In the rows, 128 means zero.
One turn sends every row of this set to another row. A few are shown first. Where does it send the rows asked after them?
muvad: [151 148 123 120 117 154  99 133 155 129 146 124 101 125 142 137  77  90
 109 141 119 138 151 149 137 155 130 137 143 125 142 152 132]
kure: [120 132 129 130 101 121 129 120 139 145 150 139 127 128 129 157  97 129
 128  72 116 116 112 118 137 141 131 120 139 128 140 144 129]
zar: [141 171 129 127 117 148  99 124 149 121 149 118 122 125 127 127  76  96
 115 137 117 139 149 148 134 150 126 144 151 122 141 148 128]
Nokem: [122 137 122 119 101 155  97 115 119 139 139 120 107 105 122 133  94  98
  98 133 135 142 159 158 145 137 107 148 138 126 126 132 130]
poza: [122 129 116 119 112 113 133 122 131 147 151 138 131 138 119 153 101 138
 123  73 118 123 117 113 134 143 127 121 139 141 137 154 133]
Ret: [138 149  85 142 134 127 115 130 126 152 118 140 121 137 154 115 148 118
 143 136 129 139 130 134 118 112 120 135 131 119 191  93 138]
Fupa: [134 161 128 127 118 155 101 126 153 133 135 118 111 124 147 121  69  96
 108 140 123 141 136 138 128 164 121 131 141 123 133 144 131]
zogut: [144 136 105 119 110 107 104 134  89 165 137 127 150 165 152 111 151 136
 107 128 123 130 139 143 138 122 154 155 107 162 148 128 142]
tepud: [123 125 119 110 115 117 115 123 146 141 136 136 112 137 118 167 120 132
 135  93 126 114 112 122 128 126 144 113 137 155 113 132 109]
vibid: [134 143  94 155 140 116 109 137 128 153  93 137 115 121 158 109 157 123
 103 144 136 123 128 130 121 127 143 127 127 138 174 103 132]
rufab: [148 135 110 116 110 110  97 128  98 160 136 121 143 169 148 114 141 122
 128 137 120 156 126 139 130 134 163 166 112 155 119 140 139]
nuf: [134 147  94 150 131 125 110 145 142 145  88 138 104 141 150 117 168 112
  97 148 125 132 128 125 131 120 140 138 125 131 157 103 116]
mana: [143 158 135 118 112 147 101 124 162 141 141 114 104 120 126 130  83  99
 104 135 114 149 158 145 132 146 127 146 153 118 135 145 130]
fol: [143 143 104 126 105 102 105 133  92 159 136 124 136 179 148 119 144 131
 116 141 122 149 136 144 133 125 161 168 110 142 145 125 147]
siz: [127 124 117 130  97 151  93 107 123 146 141 124 103 106 129 132  91 114
 113 136 139 126 161 147 146 157 121 149 139 114 126 136 126]
paloz: [137 161 134 126 109 149 111 131 151 129 144 122 117 122 137 128  74  90
 104 138 121 144 150 139 142 161 125 135 132 119 152 149 131]
Botat: [147 144 105 118 100 117 111 131 116 149 130 137 150 185 152 113 135 125
 106 140 126 146 107 157 128 128 166 152 121 140 125 161 128]
Kemo: [150 153 108 112 113 111 115 145 123 153 131 135 161 177 155 105 136 131
 104 140 126 128 121 149 135 110 163 135 116 160 150 145 136]
punit: [135 141  89 128 136 130 122 121 113 150 102 151 117 137 155 105 143 125
 134 135 123 135 126 133 117 105 121 120 126 121 183 103 143]
ruki: [162 145 112 115 100 105 110 128 131 157 137 126 151 184 142 106 130 129
 100 133 130 135 111 156 128 111 148 149 117 155 135 151 141]
denob: [149 151 130 124 123 151 102 133 159 135 140 117 116 119 133 123  74 103
 117 136 139 142 147 137 145 148 131 131 146 112 138 157 124]
Kalad: [124 126 126 125 102 106 119 133 125 145 141 141 135 129 129 167 108 143
 123  76 103 129 114 120 132 136 140 116 142 126 143 142 125]
Vutu: [136 146  82 158 144 135 108 143 131 151  93 139  96 130 148 117 147 121
 104 151 120 133 123 137 113 113 141 126 117 133 159 116 115]
Mogo: [130 131 133 126 101 120 123 126 145 135 152 123 120 125  99 165 118 134
 112 105 108 133 123 117 134 129 145 118 148 151 113 127 119]
Tiros: [141 142  89 143 138 136 105 125 125 156 107 142 107 141 168 118 143 118
 144 139 116 131 123 142 109 116 124 134 130 118 185 107 136]
bal: [127 136 112 135 104 156  90 104 124 139 145 122 116 114 120 137  86 104
  90 132 124 138 155 147 138 152 114 160 143 132 130 136 125]
Rukob: [143 149  83 139 137 118 112 126 127 150  97 149 121 129 166 104 144 127
 128 133 134 133 123 143 127 110 127 120 138 131 182 109 140]
Razel: [143 145  98 141 140 122 124 140 129 146  96 131 109 124 149 114 156 117
  97 146 123 125 120 130 115 119 146 121 111 132 172 101 118]
Dol: [133 148  79 142 132 134 119 125 128 145 112 138 119 137 170 103 151 123
 137 127 126 139 120 141 118 121 126 121 136 114 175 100 130]
Mos: [144 147  79 136 125 130 111 130 133 149  94 151 123 141 168 111 142 118
 142 126 117 140 123 136 128 113 117 141 127 115 170 100 144]
bif: [135 149  78 156 126 122 112 136 138 142  99 135 110 123 145 116 152 119
  95 151 124 127 118 125 121 106 135 126 114 131 169 112 116]
zuf: [133 128 131 127  95 128 127 118 137 138 157 134 136 136 116 162 102 138
 124  84 106 135 117 116 127 133 128 123 150 123 135 139 142]
kap: [148 148 115 114 104 104 109 131 119 139 132 136 148 181 147 116 138 131
 104 138 119 152 113 151 125 100 168 148 122 147 141 153 133]
kupu: [127 130 113 127 110 160  91 125 121 137 145 126  96 116 130 136  90 102
 102 134 127 137 166 153 134 147 114 151 143 121 123 143 141]
vivu: [148 144 113 128 102  98 107 130 104 161 145 125 138 179 134 104 140 137
 114 133 123 140 139 146 131 135 152 160 106 160 128 131 148]
noviz: [121 126 124 128 121 118 120 132 133 142 142 140 121 146 128 162 113 140
 133  71 122 120 118 105 120 142 137 122 130 127 129 146 131]
mepin: [144 130 109 123 103 104 105 128 100 155 138 130 147 169 144 122 140 135
 113 131 117 156 130 144 122 125 170 168 104 155 139 121 143]
Lonab: [112 121 136 115 113 112 113 137 140 149 138 135 133 129 110 166 119 133
 125 102 114 133 120 116 130 124 148 110 151 155 125 127 115]
duso: [153 148 100 116 105 108 109 136 126 152 123 128 149 180 152 115 128 125
 103 153 126 146 110 150 130 101 164 150 114 149 139 145 140]
zosol: [117 131 132 111 113 108 124 129 141 144 149 121 124 126 107 157 122 125
 123  96 124 109 119 123 128 136 142 120 145 159 117 135 118]
Peg: [124 143 119 126 111 157  92 107 116 140 138 118  92 116 136 131  94 105
 102 130 133 141 151 156 140 157 106 145 148 124 121 132 121]
teb: [129 140 115 127  95 154 101 110 138 147 139 128 103 114 124 134  82 112
  95 128 115 145 163 152 133 152 117 156 145 114 129 137 135]
Vikub: [110 130 136 125 116 121 122 129 142 147 146 127 116 120 105 156 114 123
 125  92 127 125 123 116 140 126 139 117 144 156 114 129 114]
bos: [131 140  82 152 134 130 109 131 137 146  98 126 108 123 161 104 160 117
 103 144 123 135 119 119 119 118 139 120 123 136 159 106 115]

kap -> poza
denob -> Mos
Botat -> noviz
Now find these:
muvad -> Dol
duso -> kure
Kemo -> zuf
paloz -> Ret
bal -> Razel
vivu -> Lonab
vibid -> mana
Tiros -> Peg

One turn sends every row of this set to another row. A few are shown first. Where does it send the rows asked after them?
nus: [150 142 103 137 120 124 154 115 138 109 104 125 109 163 146  95 133 138
  96 161 118 137]
bifop: [167 172 113 141 107 125 139 136 114 102 103  96 120 183 137 118 131 119
 122 125 157 117]
Vob: [133 174 119 123 136 142 115 138 133  73 136 146 153 143 131 122 112 159
 125 148 154 136]
divel: [130 192 133 142 120 111 146 157 130 124 122 122 133 154 119 129 131 129
 142 128 152 113]
taza: [119 139  96 108 147 131 153 115 152  94  91 135 125 172 107 135  95 141
 120 145 130 145]
birok: [141 170 124 137 134 117 121 124 112 109 111  94 121 202 154 132 145 129
 105 141 146 122]
kiba: [162 157  91 146 102 123 165 133 142  98 105 113 127 171 126  98 120 118
 107 125 136 119]
vaneb: [131 181 120 122 146 143 113 130 132  73 138 149 161 141 137 128 121 134
 123 146 141 130]
vokun: [100 151 104 141 146 130 120 119 118  76 121 141 115 209 113 139 119 139
 116 131 113 119]
peko: [121 160 119 148 150 127 152 114 109 121 106 136 111 176 103 154 117 145
 122 134  90 136]
Fom: [122 156 114 132 140 120 159 122 127 120 116 143 113 161  95 145 100 150
 124 149  97 141]
muset: [147 121 120 138 143 142 159 117 133 116 110 130 118 166 106 154 101 170
 110 130 117 124]
fozip: [124 148 133 127 126 150 146 152 111 102  96 144 138 164 157 145 116 115
 115  86 135 134]
Zeti: [162 136 131 131 130 143 164 130 138 113 116 135 128 146 116 150  92 169
 119 136 129 122]
duz: [161 156  98 132 106 141 125 114 113  89 114 108 110 178 164 119 132 114
 116 126 136 120]
rolu: [118 146 100 106 150 124 167 121 146  87 104 124 131 180 101 128 107 149
 116 142 119 145]
badu: [124 139 112 125 134 127 141 109 108 112 115 111 116 183 142  93 138 130
 104 163 120 125]
mot: [147 120 116 120 126 151 147 140 143 109  98 138 125 155 142 155 103 147
 102 102 143 126]
rasad: [154 147 133 120 131 154 177 129 131 108  93 133 155 149 124 130 101 129
 113 138 154 145]
lun: [135 140  94 143 123 119 161 118 152 104 118 124 134 185 133  95 128 125
  83 142 115 117]
nufu: [161 145 128 109 135 149 176 133 138 110 100 130 149 147 109 128 113 128
 103 141 148 126]
div: [114 146 103 129 122 122 156 131 165 102 158 126 155 174 129 134 113 134
 110 114 131 113]
nam: [123 171  96 145 138 143 122 124 118  86 152 141 151 136 108 128 115 142
 121 157 141 132]
vove: [111 168 133 137 139 137 137 132  92 113 103 150 123 178 127 144 125 105
 124 109 103 128]
Balil: [123 183 104 139 148 141 122 122 123  80 146 144 161 135 127 132 123 128
 122 151 132 135]
Vasir: [136 177 150 157 138 108 124 135 139 118 138 125 129 173 127 150 140 143
 130 140 141 112]
digez: [152 139 126 125 125 151 132 145 136 104 109 142 130 145 158 166 105 137
 113 107 148 111]
tez: [124 156 124 150 139 111 130 120 166 105 156 127 138 183 137 157 130 148
 109 131 127 120]
popo: [121 150 116 142 144 115 139 115 132 109 122 109 134 204 153 115 143 135
  83 150 120 123]
zugi: [106 155 127 140 137 140 133 148 106  94 116 141 139 163 167 157 118 114
 125  97 129 131]
tuter: [176 143 112 148 104 141 154 116 128  90 112 118 120 166 156 100 128 131
 109 136 130 128]
zoda: [114 180 111 179 136 149 130 126 100  94 106 144 128 182 155 158 120 138
 114 126 126 129]
Bukaz: [160 174 121 149 122 153 143 146 120 115  99 144 134 142 147 155 131 117
  93 127 156 122]
gilan: [153 173 130 145 120 163 133 131 112 119  97 155 136 154 145 153 118 109
 100 132 152 119]
rel: [102 139 109 149 151 141 129 108 114  80 115 141 125 203 113 134 104 144
 126 137 117 115]
gugab: [125 158  99 130 128 131 137 115  96  97 115  93 118 188 165 113 138 126
 118 138 128 135]
zas: [117 169 103 120 109 122 158 153 147 117 134 128 145 155 116 119 114 118
 127 114 146 106]
Tov: [128 169 100 134 130 140 116 135 128  83 142 144 142 139 113 126 108 160
 122 156 153 135]
semol: [ 92 155 127 136 144 127 136 129  98 107 126 149 126 178 116 139 115 110
 129 126  99 130]
nane: [122 171 122 181 132 147 127 139  95  86 120 141 129 185 150 152 133 133
 109 116 135 121]

gugab -> badu
Fom -> Zeti
vaneb -> Balil
Now find these:
divel -> Vasir
fozip -> vove
gilan -> zoda
Bukaz -> nane
birok -> popo

One turn sends every row of this set to another row. A few are shown first. Where does it send the rows asked after them?
gisiv: [136 138 118 129 132 109 125 131 109 143  81 110 108 149 141 128 127 100
 158 132 135 138 123 120 122 131 120 143 125]
Mag: [115 110 139 159 116 125 134 137 163 116 158 130 144 134 140  96 105 143
 139 147 144 133  95 124 111 109 133 111 139]
mep: [126 140 139 127 121 156 161 153 138 130 122 120 119  93 113 137 132 119
 129 104 136 111 124 124 129  92 134 156 148]
belar: [112 120 140 145 171 130 118 116 128 140 158 136 122 116 117 133 136 136
 126 133 110 139 103 158 146 127 144 115 112]
bir: [128 132 142 131 118 153 161 151 136 125 120 119 118  92 119 137 131 122
 127 106 137 105 129 123 133  92 129 154 150]
zanut: [112 107 137 162 119 126 135 136 160 117 160 127 144 134 143  93 106 143
 137 151 145 126 104 125 115 111 130 104 138]
Pudod: [116 143 103 133 114 107 121 121 124 142  97 112 111 149 124 101 116 100
 165 146 114 139 121 127 133 126 131 116 134]
pavo: [151 113 126 134 153 149 131 144 137 126 131 123 147 133 111 127 159 130
 117 166 136 100 156 119 100 127 133 155 136]
lugu: [132 131 140 127 124 153 166 150 136 123 124 115 117  94 111 136 132 117
 131 106 136 108 126 121 133  94 131 155 151]
viden: [121 134  93 137 123 109 111 114 132 141 106 126 114 158 133 131 120 101
 145 136 118 146 119 121 116 146 114 130 109]
Nivut: [130 135 137 131 122 153 162 149 133 124 122 119 124  90 115 135 125 118
 126 107 137 107 129 125 130  88 131 154 153]
Kibe: [128 131 137 131 118 157 162 153 143 129 122 117 120  94 109 140 132 121
 130 106 132 111 127 120 128  94 132 158 151]
fel: [109 117 142 147 175 130 120 119 133 143 158 135 120 111 118 128 131 133
 132 133 109 136 100 153 146 129 146 112 116]
nusu: [159 114 125 134 157 147 131 143 137 128 132 126 149 133 112 130 150 135
 116 165 128 102 159 121 103 122 137 157 137]
bagav: [136 130  99 130 103 122 114 136 123 144 101 106 109 150 121 121 119  90
 155 140 122 128 126 124  97 145 127 136 134]
bubol: [113 115 141 147 174 127 120 116 125 141 161 135 126 114 116 132 126 136
 127 126 114 137 109 156 151 124 140 114 114]
puzag: [115 147 103 131 112 109 124 117 130 144  96 114 110 149 129 106 112 100
 162 144 119 139 112 126 133 130 127 122 133]
lov: [111 115 140 147 176 122 122 113 130 144 158 136 123 112 116 130 133 135
 126 131 111 132 102 150 146 126 138 111 111]
Mur: [124 130  92 139 121 107 113 117 127 136 110 127 114 154 135 129 121  99
 147 128 117 148 121 120 112 138 110 130 103]
kifeg: [117 107 136 160 124 125 132 137 160 116 163 131 148 133 141  93  98 139
 137 147 145 127 103 125 113 110 131 108 139]
pufe: [131 128  98 128 104 126 117 133 121 147 101 102 114 150 120 121 114  89
 145 135 116 126 125 125 100 148 129 136 133]
Kedak: [113 113 143 145 170 126 124 114 130 141 162 135 120 112 120 132 133 135
 128 127 109 136 109 154 150 129 140 114 111]
voz: [136 141 114 130 127 111 124 132 108 147  86 110 103 146 132 133 132  98
 162 131 133 140 124 125 118 131 117 141 125]
posos: [156 117 124 130 151 149 128 146 141 129 130 125 147 140 112 128 157 140
 121 166 133 101 152 121 100 123 138 157 135]
Losin: [114 104 139 162 117 123 128 135 164 117 160 129 140 134 138  93 103 139
 134 149 143 126  99 123 119 107 129 109 138]
Nepi: [156 114 126 133 153 149 135 143 139 134 132 124 146 132 114 127 156 136
 116 168 127  97 156 122 101 127 135 154 132]
vemi: [154 118 124 131 156 152 130 143 138 127 127 125 145 131 115 127 162 135
 123 168 135  98 152 123 103 120 135 160 134]
ketok: [114 102 137 162 118 126 129 133 161 118 159 129 145 136 140  98 107 146
 138 147 147 131  95 128 115 111 126 113 134]

Nivut -> kifeg
Mag -> posos
ketok -> vemi
Now find these:
gisiv -> Pudod
lugu -> Losin
bir -> zanut
puzag -> bagav

One turn sends every row of this set to another row. A few are shown first. Where does it send the rows asked after them?
Pid: [120 134 126 130 131 120 121 121 144 170  92 134 138 143  95 111 128 117
 158  92 144]
Gukol: [115 122 132 123 146 120 159 132 103 154 103 122 140 140 141 125  84 131
 120  92 131]
bizu: [122 131 124 166 144 130 149 129 123 116 128 118 125 116 125 122  97 142
 144 141 135]
Kis: [125 138  95 143 156 105 114  86 117 140 134 140 137 135 130 126 121 137
 119 153 126]
puvol: [125 130 125 126 126 113 119 116 133 173  99 136 143 152  90 114 129 120
 158  95 140]
memiz: [139 109 118 108 152 128 140 113 128 173 127 117 125 129 163 125 157 116
 118 137 118]
meso: [ 89 125 133 106 128 125 148 119 106 176 105 104 120 137 123 149  94 140
 137 125 128]
rumu: [133 124 111 130 122 123 127 134 145 132 134 111 131 102 161 122 133 137
 126 103 111]
vubik: [132  92 118 139 131 140 118 136 110 148 141 145 108 132  94 126 101 149
 145 134 136]
moroz: [104 118 130 113 133 129 170 124 123 161 112 109 129 136 129 142  87 120
 140 103 121]
Zamo: [125 135 103 129 123 112 108 128 124 143 129 124 141 113 162 128 140 150
 106 105 132]
dori: [100 130 134 116 141 116 137 127  87 170  95 116 133 141 134 131  92 152
 117 114 137]
Geta: [140 141 122 132 106 105 144 129 109 150 151 149 124 161 124 110 135 109
 117 122 122]
Rido: [137 103 126 104 157 130 138 113 121 175 118 112 119 122 150 121 153 116
 127 150 115]
nafu: [135  96 124 136 130 135 128 141 113 139 155 144  99 137 106 132 101 148
 140 132 137]
lumu: [ 96 117 134 119 119 117 115 132 109 125 111 150  98 127 115 150 113 125
 110 133 140]
Dobi: [100 142 103 158 134 122 132 109 113 140 128 131 138 130 113 149 111 144
 133 148 157]
vidi: [120 129 100 142 152 117 114  85 126 146 126 126 128 121 116 122 118 135
 139 166 111]
fito: [107 129 107 164 137 136 141 113 127 136 119 121 137 116 103 134 102 135
 152 147 138]
Loz: [115 145 119 161 142 115 142 126 110 119 137 129 126 131 134 138 106 151
 124 142 154]
Sobed: [130 135 111 137 107 111 119 120  98 171 123 152 141 154 101  99 135 116
 122 131 123]
kugok: [118 135 123 127 139 127 122 122 147 172  95 133 140 139 104 117 124 112
 156  88 151]
getav: [108 130  96 124 113 121  95 115 128 164 118 115 141 106 138 136 144 150
 123 123 126]
zuv: [ 95 109 124 122 115 126 123 125 124 129 108 152 109 123 102 153 110 107
 122 125 134]
gefu: [134 100 115 136 129 129 126 136 110 141 158 155 110 145 107 139 104 144
 131 124 148]
Defen: [132 128 111 142 154 116 133  96 137 127 140 120 116 120 131 119 113 130
 141 158 102]
sug: [122 146 133 112 119  94 131 119 130 162 131 137 122 170 115 141 139 126
 140  98 155]
Tuk: [110 111 142 128 129 120 118 142 107 115 102 150 102 119 120 129 104 125
 110 124 132]
Vatap: [135 103 118 107 159 129 126 109 113 182 108 121 132 124 144 118 154 119
 120 147 122]
keb: [127 129 128 133 105 123 120 127 105 170 120 127 116 138  96  91 131 125
 144 150 102]
sor: [138 134 139 127 103 116 146 136 117 150 147 125 100 145 119 102 131 117
 139 142 101]
kazo: [116 119 104 125 112 133 115 121 148 153 122 102 131  95 137 130 136 138
 143 120 106]
tozu: [133 145 163 114 127  97 132 140 125 146 129 116  95 155 129 118 131 146
 146 111 137]
dazil: [109 102 130 132 126 130 126 135 123 118  99 152 114 116 106 131 102 108
 123 116 126]
miz: [140 106 115 109 161 123 134 109 114 175 117 129 137 132 153 122 155 112
 111 135 129]
Vuki: [130  96 109 140 131 135 116 131 107 151 144 156 119 141  95 133 103 145
 136 126 146]
selof: [136 106 114 112 155 131 124 110 118 183 110 119 134 125 152 115 155 122
 118 141 118]
poba: [123 154 159 114 129 100 129 142 130 149 123 118  92 150 134 122 134 145
 141 110 148]
pamad: [142 106 122 105 158 124 145 114 123 168 127 121 125 130 159 127 154 110
 117 138 122]
Seto: [112 151 129 115 121 102 129 120 140 166 122 136 121 161 116 143 139 122
 140  97 161]
fot: [131 135 156 129 139 118 120 143 134 153  93 116 110 132 114  91 122 140
 158 105 131]
tover: [138 137 107 143 158 104 134  97 127 122 148 135 125 133 144 123 116 131
 120 146 118]
vek: [136 107 121 108 153 132 132 114 124 178 118 111 122 123 157 119 156 123
 124 146 113]
Gar: [118 154 158 112 137 108 124 143 130 153 120 114  91 143 140 123 129 146
 142 114 152]
bized: [137 128 154 127 134 115 120 137 128 156  96 115 115 138 104  91 121 140
 164 108 122]
toz: [128 137 151 128 149 125 116 144 133 157  90 116 114 127 120  92 118 137
 155 103 139]
zotu: [108 152 130 111 128 110 129 122 143 168 125 131 116 155 124 147 136 120
 142  99 165]
zipus: [139 109 111 112 155 127 133 110 122 178 119 126 138 131 159 122 156 116
 112 132 123]

keb -> sor
vidi -> Defen
Now find these:
bizu -> Loz
toz -> Gar
nafu -> gefu
getav -> kazo
miz -> Vatap
Tuk -> lumu
Gukol -> dori
poba -> Seto
vek -> memiz
bized -> tozu

